Where one turn sends some rows of the set: a few examples, then the rows asked:
rom: [-0.20 -1.97  1.62  0.43 -1.26 -2.19 -0.49 -0.10 -0.79 -0.15 -0.51 -0.84
  3.50 -1.60  2.72  0.75 -1.56 -0.75  1.90 -3.99  4.33  0.26  1.45 -2.34
 -0.94 -2.49  0.75 -2.18]
Dat: [-1.91 -2.17 -1.97  2.33 -2.59  0.44  1.86  0.87  1.25  0.39  2.17 -2.39
  3.03 -0.08  1.72 -2.14  3.22 -0.48  3.71 -1.60  1.83 -4.07  2.61 -0.33
 -1.60 -1.66  2.33  2.45]
tas: [-1.87  0.70 -1.66  2.53 -1.94 -0.65  1.15  0.75 -1.03  1.44  3.01 -1.82
  4.15 -0.57  0.50 -2.11  4.57 -2.54  4.24 -5.17  0.24 -3.47  1.55 -0.32
  0.80 -0.24  2.36  0.72]
zube: [-2.42 -5.18 -3.79  1.45 -0.53 -1.42  1.28 -0.19 -1.23  1.29  2.26 -1.08
  2.26  0.83  2.05  0.00  0.04  2.01  1.44 -1.18  4.38 -3.46  1.53  0.01
 -2.40 -0.59  1.11  3.06]
tase: [ 0.04 -2.93  1.29  0.84 -1.71 -2.36  0.09 -0.49 -1.65 -0.28 -0.72 -1.05
  2.95 -1.39  2.20  1.24 -0.47 -0.60  2.44 -3.86  4.53  0.48  0.90 -3.01
 -0.77 -1.90  0.92 -2.44]
Fubem: [-1.04 -2.51 -1.76 -2.46 -1.62 -1.14 -1.36 -2.71 -5.18  2.05  0.08 -3.08
  3.56 -0.43  3.89  1.26  1.91 -2.08  1.80 -3.25  2.13 -2.10  1.12  1.01
  0.27 -1.92  1.67  0.54]
Vorus: [-2.73 -0.39 -0.23  2.28 -3.62  1.06  1.76 -0.48 -2.87 -0.16  1.96  0.33
  6.29 -1.40  0.10 -1.26  2.70 -1.05  1.35 -4.27  3.25 -3.15  4.75  0.58
  0.33  0.15  2.28  1.41]
Nufo: [-2.58 -0.18 -1.48  0.55 -0.42 -1.96  0.25 -0.51  1.05  0.24  0.46 -0.67
  5.00 -1.22  2.01 -1.70 -0.46 -1.56  5.18 -4.62  3.80 -0.37  2.18  1.02
 -1.55 -2.57 -2.03 -0.65]
zogu: [-1.59 -2.25 -5.21  2.89 -2.57 -0.98  1.88 -0.34 -1.69 -1.36  0.49  0.72
  5.74 -0.52  2.29  1.26  2.58 -4.18  4.59 -4.69  3.58 -1.84  0.92  0.29
 -3.75  2.50  1.66  1.14]
Koler: [-1.55 -1.17 -4.03  3.55 -0.73 -2.73  1.24 -1.22 -4.01  1.69  0.03 -1.61
  4.90 -1.77 -0.61 -0.23  0.73 -2.57  2.28 -4.15  1.70 -0.94 -1.44 -2.29
  1.89 -1.78  4.83  0.06]
budab: [-0.35 -1.41 -2.79  0.64 -0.51 -2.07  0.74  1.83  0.04 -0.30 -2.74 -1.59
  2.77 -2.32  2.01 -0.05  0.67  0.14  4.33 -4.39 -0.86 -1.00  4.17  0.64
 -1.57  0.32 -0.06 -0.32]
Fus: [-1.22 -1.64 -3.99 -1.37 -3.09 -3.22  0.24 -2.90 -3.35  1.52  1.72 -2.01
  5.17  0.40  1.65  2.03  0.82 -1.49 -0.42 -5.27  5.73 -2.07  3.50  1.62
 -0.65 -0.33  1.74  0.41]
ful: [ 1.28 -0.53 -1.02  2.67 -2.02 -3.05  1.33  0.75 -3.84  1.07  2.25  0.14
  4.61 -0.19  2.84  1.47 -0.35 -2.48  3.50 -4.08  0.10 -0.28  2.00 -3.87
 -0.67 -2.33  2.94 -0.51]
vekek: [-0.95 -2.90 -0.07  1.53 -2.27 -3.10  0.75  0.13 -3.92  1.32  2.10  0.19
  3.05 -2.69  2.47  2.13 -1.03 -0.64 -0.44 -4.69  3.45 -1.88  0.12 -3.70
 -0.51 -0.26  2.08 -1.45]
Bev: [-1.18 -1.28 -2.64  1.61  0.47 -3.50 -0.67 -1.90  1.33  2.38 -1.62 -0.49
  3.76 -1.68 -0.48  0.12 -0.75 -2.53  1.32 -2.59 -0.03 -1.75 -0.82 -0.82
  1.04  0.72  2.01  2.41]
simi: [-4.87 -3.80 -3.51 -0.73 -2.85 -1.66  0.86 -0.08 -5.52  0.57  0.28  0.77
  5.68 -3.51  1.40  0.53  1.76 -0.43  2.42 -4.62  2.99 -3.37  0.44  1.53
  0.51 -2.17  1.84  0.40]
Misuv: [ 0.26 -0.49 -1.04 -1.57 -3.33 -0.97  0.99 -0.56 -0.80 -0.66  1.42 -1.03
  5.98  0.94 -0.35 -0.85  0.59  2.17  1.66 -4.55 -0.49 -1.05  2.74 -1.99
  0.28  0.81  2.11  0.72]
kinem: [-0.24 -5.90 -2.89  2.56 -0.98 -0.91  3.00 -0.55 -2.81  0.86  0.51  0.65
  6.36 -3.73 -0.56  0.92  0.47 -3.21  3.19 -4.03  2.80 -1.25 -0.35 -0.32
 -1.49  0.93  3.40 -0.99]
pok: [-3.46 -0.55 -3.30  1.76 -2.06 -4.36  2.17 -0.25 -1.12  1.34  2.29 -0.47
  4.70  3.13  2.24 -1.04 -0.15  1.24  3.19 -1.71  4.71 -2.85  0.31 -1.55
 -1.01  0.01  1.69  0.34]
gak: [-0.10  1.97 -4.69  2.32 -2.07  0.22  1.71 -0.32 -2.47  1.84  1.90 -0.43
  6.09 -1.44  2.22  2.83  0.14 -0.50  3.04 -5.49  1.82 -3.25  4.93  0.11
  0.20  0.01  1.07 -0.61]
Samu: [-0.16  1.17 -4.84  1.80  0.42 -1.09  1.37 -1.00  0.78  1.24 -0.32 -1.55
  6.62 -0.69  0.79  2.36 -1.29 -0.82  4.18 -5.14  3.92 -0.47 -0.02 -1.10
 -0.68  0.75  0.69 -1.00]
nev: [-1.14 -3.02 -2.80 -0.75 -3.84  0.24  0.28 -0.44 -2.20 -0.24 -1.43  0.08
  5.24  0.21  2.31  1.93  3.77 -4.38  3.08 -3.62  3.34 -0.97  1.34  0.93
 -2.79  0.64  1.65  3.39]
Nol: [-0.33  0.84 -4.29 -0.26 -1.87 -2.16  3.12  1.73 -0.54 -0.25  0.08 -0.97
  3.48  0.22 -0.50  3.58  0.35  1.51  3.30 -4.02  1.16 -1.17  2.95  0.49
 -2.73  1.60  2.47  0.68]
tumus: [-3.53 -0.94 -2.98  1.46  0.10 -1.80  1.82 -0.91  0.82  1.60  2.10  0.59
  5.38 -1.66  2.44 -2.31 -0.10 -1.78  5.33 -4.59  3.02 -2.07  1.41  1.62
 -1.64 -3.09 -0.77  0.07]
Sosu: [-3.22 -2.47 -4.37 -1.32 -4.02 -3.15  3.99  0.18 -1.01 -0.32  0.11  1.49
  4.35  1.04  3.02 -0.91  0.07 -0.58  2.54 -0.60  3.94 -2.24  1.38 -1.78
 -1.75  0.02  1.73  0.68]
dugiz: [-3.19  0.36 -0.74  2.99 -2.60  0.76  1.69 -1.54 -3.72  0.53  0.58  0.16
  5.99 -1.80  0.46  0.29  2.67 -2.31  1.78 -5.10  3.56 -3.40  3.10  2.78
 -0.09 -0.34  2.90  1.50]
lebep: [-0.98 -2.00 -3.49 -0.52 -1.86 -3.60 -0.72 -3.44 -0.61  1.79 -1.08 -1.19
  3.04 -0.24  0.80  1.02 -0.15 -2.55 -1.63 -2.45  3.64 -0.81  2.84  0.35
  0.07 -1.44  3.69  1.92]
lini: [-1.11 -0.22 -3.18 -2.03 -2.39 -3.69 -0.07 -0.40 -1.68  1.17  0.82 -1.52
  4.57 -0.76 -0.04  0.34 -0.13  2.67  2.95 -5.89 -0.34 -0.09 -0.26 -0.87
 -1.07  0.95  3.35 -0.69]
panot: [-1.69 -0.67 -2.54  1.05  1.56 -2.06  0.99 -1.31  0.51  2.84 -1.60 -0.59
  5.33 -2.12 -0.10  0.53 -0.36 -1.38  2.05 -3.87 -1.00 -2.65 -0.89  0.20
  0.96  2.01  0.87  1.86]
vemo: [-0.93 -1.74 -1.85  2.84 -3.85  0.45  2.09  0.67  1.53  0.76  2.64 -2.08
  3.27 -0.33  1.97 -2.25  2.89 -1.03  3.75 -2.02  1.80 -3.63  2.22 -0.71
 -0.66 -1.62  1.89  1.93]
donoz: [-1.13 -5.78 -4.00  0.23 -2.74 -1.57  2.91 -0.40 -2.45 -0.23 -0.76  1.21
  5.78 -3.80  0.71  0.65  1.69 -3.18  2.77 -2.99  2.90 -1.39  0.22 -0.77
 -1.13  1.70  4.11 -0.40]
tepi: [ 0.01 -4.06 -1.82  2.30 -0.48 -1.48 -0.38 -0.03 -2.37  1.56  0.46  1.87
  1.57 -0.47 -1.35  0.59  0.38 -4.53  1.59 -1.81  0.33 -1.28  2.42 -2.00
 -0.59 -0.10  0.56  0.47]
mav: [-2.13 -3.94 -1.94  1.73 -0.44 -2.79 -0.83  1.35 -1.73  2.15 -1.11 -1.47
  4.06 -3.55  3.29 -0.94  1.57 -1.27  4.54 -5.47  1.04 -1.02  1.13  0.88
 -0.95 -0.22 -1.83 -0.40]
buti: [-2.11 -4.18 -4.23  2.31 -3.03 -1.08  2.33  2.30 -1.56  1.09  2.04  1.04
  4.36 -3.46  1.20  3.79  0.75  1.16  2.92 -3.92  3.18 -4.28  0.43  0.21
 -1.73 -0.88  2.63  1.30]
pas: [-3.35 -3.19 -4.16 -1.08 -3.28 -3.22  4.00 -0.15 -1.27 -0.72 -0.14  1.08
  5.32  0.86  2.27 -0.76  0.74 -0.64  2.05 -0.23  3.76 -2.10  1.56 -1.98
 -1.87  0.23  3.23  0.55]
melo: [-0.45 -1.60 -3.01  0.90 -0.91 -2.05  0.55  0.19 -0.49 -0.46 -3.26 -2.07
  2.55 -2.36  2.42 -0.52  1.26  0.10  4.20 -4.52 -0.59 -0.69  3.77  0.57
 -0.73  0.49 -0.82 -0.63]
gezu: [ 0.62 -0.03 -0.96  2.98 -2.11 -2.14  2.03 -0.22 -3.58  2.46  3.13 -0.43
  6.20 -0.38  3.17  1.55 -0.26 -0.23  3.10 -4.91 -0.03 -1.48  1.17 -2.79
 -0.75 -2.10  4.10  0.61]
safak: [ 0.82 -3.37 -1.49  2.40 -0.46 -1.34 -0.50  0.57 -2.40  1.62  0.46  1.54
  2.48 -0.61 -0.13  1.19 -0.08 -5.16  1.30 -1.71 -0.27 -0.93  2.73 -1.77
 -0.69 -0.26  1.09  0.08]
mef: [-2.38 -4.06 -3.98  2.22  1.27 -2.45  1.45 -1.29 -3.12  1.92  2.05 -0.49
  2.74  1.17  0.98  0.59 -1.26  1.58  0.23 -2.82  3.62 -3.39  1.53  0.65
 -1.70 -0.81  1.36  3.17]
sifuv: [-2.89 -1.32 -2.83  1.28 -1.50  0.28  0.32 -0.14 -0.09  1.93  3.47  1.75
  6.39 -1.12  0.51  1.23 -1.04  1.52  1.74 -4.17  3.71 -4.73  2.49  0.56
 -0.15 -0.50 -1.00  1.63]
Rop: [-1.28 -1.87 -2.12 -1.68 -0.44 -1.05  0.66 -2.66 -5.22  2.30  0.46 -3.59
  3.50 -1.75  4.10  1.32  0.20 -0.69  2.38 -4.09  2.62 -2.48  0.79  1.22
 -0.34 -2.17  1.29 -1.77]
val: [-1.21 -3.10 -3.26  3.04 -1.40 -1.02 -1.06 -0.70 -1.21  3.14  1.19  0.01
  2.60 -1.82 -1.57  1.58  0.21 -3.60  0.46 -2.34  1.19 -3.44  1.36  1.49
 -0.94  2.34  0.04  1.10]
dalo: [-1.33 -0.43 -4.27  2.23  1.57 -1.10  0.28 -1.03 -4.29  1.90  1.28 -1.79
  5.01  1.05  2.33 -0.57 -0.44 -2.72  4.57 -3.65  2.47 -0.92  0.04 -1.95
  0.29 -2.23 -0.56 -1.09]
lome: [-0.71 -0.33 -0.21 -1.73 -3.45 -0.78  0.89  0.08 -1.15 -0.82  1.32 -0.86
  6.39  0.33 -0.56 -1.18  0.77  2.24  2.02 -4.51  0.14 -1.42  3.46 -1.67
 -0.44  0.20  3.04  0.45]
nunol: [-3.04 -3.33 -4.06  0.19  0.16 -1.59 -1.11 -0.37 -3.77  1.76 -0.28 -2.15
  3.76 -0.48 -0.72  1.61  1.60 -0.20  2.33 -3.92  1.28 -2.21 -2.80  1.04
  0.04 -1.42  2.27  3.13]
luvid: [-1.23  0.03 -4.20 -1.10 -1.26 -2.57  3.97  1.31 -1.69  0.77  0.96  0.23
  4.77  1.01 -0.20  4.40  0.25  0.73  3.84 -3.97  2.35 -1.57  0.63  1.34
 -2.98  0.68  2.98  0.30]
keker: [-1.12 -1.90 -3.32 -0.34 -3.10 -3.45 -0.86 -3.26 -1.54  2.20 -0.82 -0.95
  2.27 -0.28  0.43  0.86  0.48 -1.96 -1.12 -3.26  4.03 -1.05  3.48  0.41
 -0.10 -1.78  3.54  2.44]
gunat: [-1.32 -3.44 -2.85 -0.51 -2.92  0.47 -0.12 -1.19 -2.60 -0.41 -0.99 -0.83
  5.37  0.45  2.98  1.67  3.86 -4.75  2.78 -2.70  2.99 -1.02  1.54  0.98
 -2.81  0.08  2.20  2.75]

Nol moves to Nufo
gezu moves to panot
Samu moves to dalo
Now find these:
lome moves to budab
nev moves to Sosu
pok moves to tas

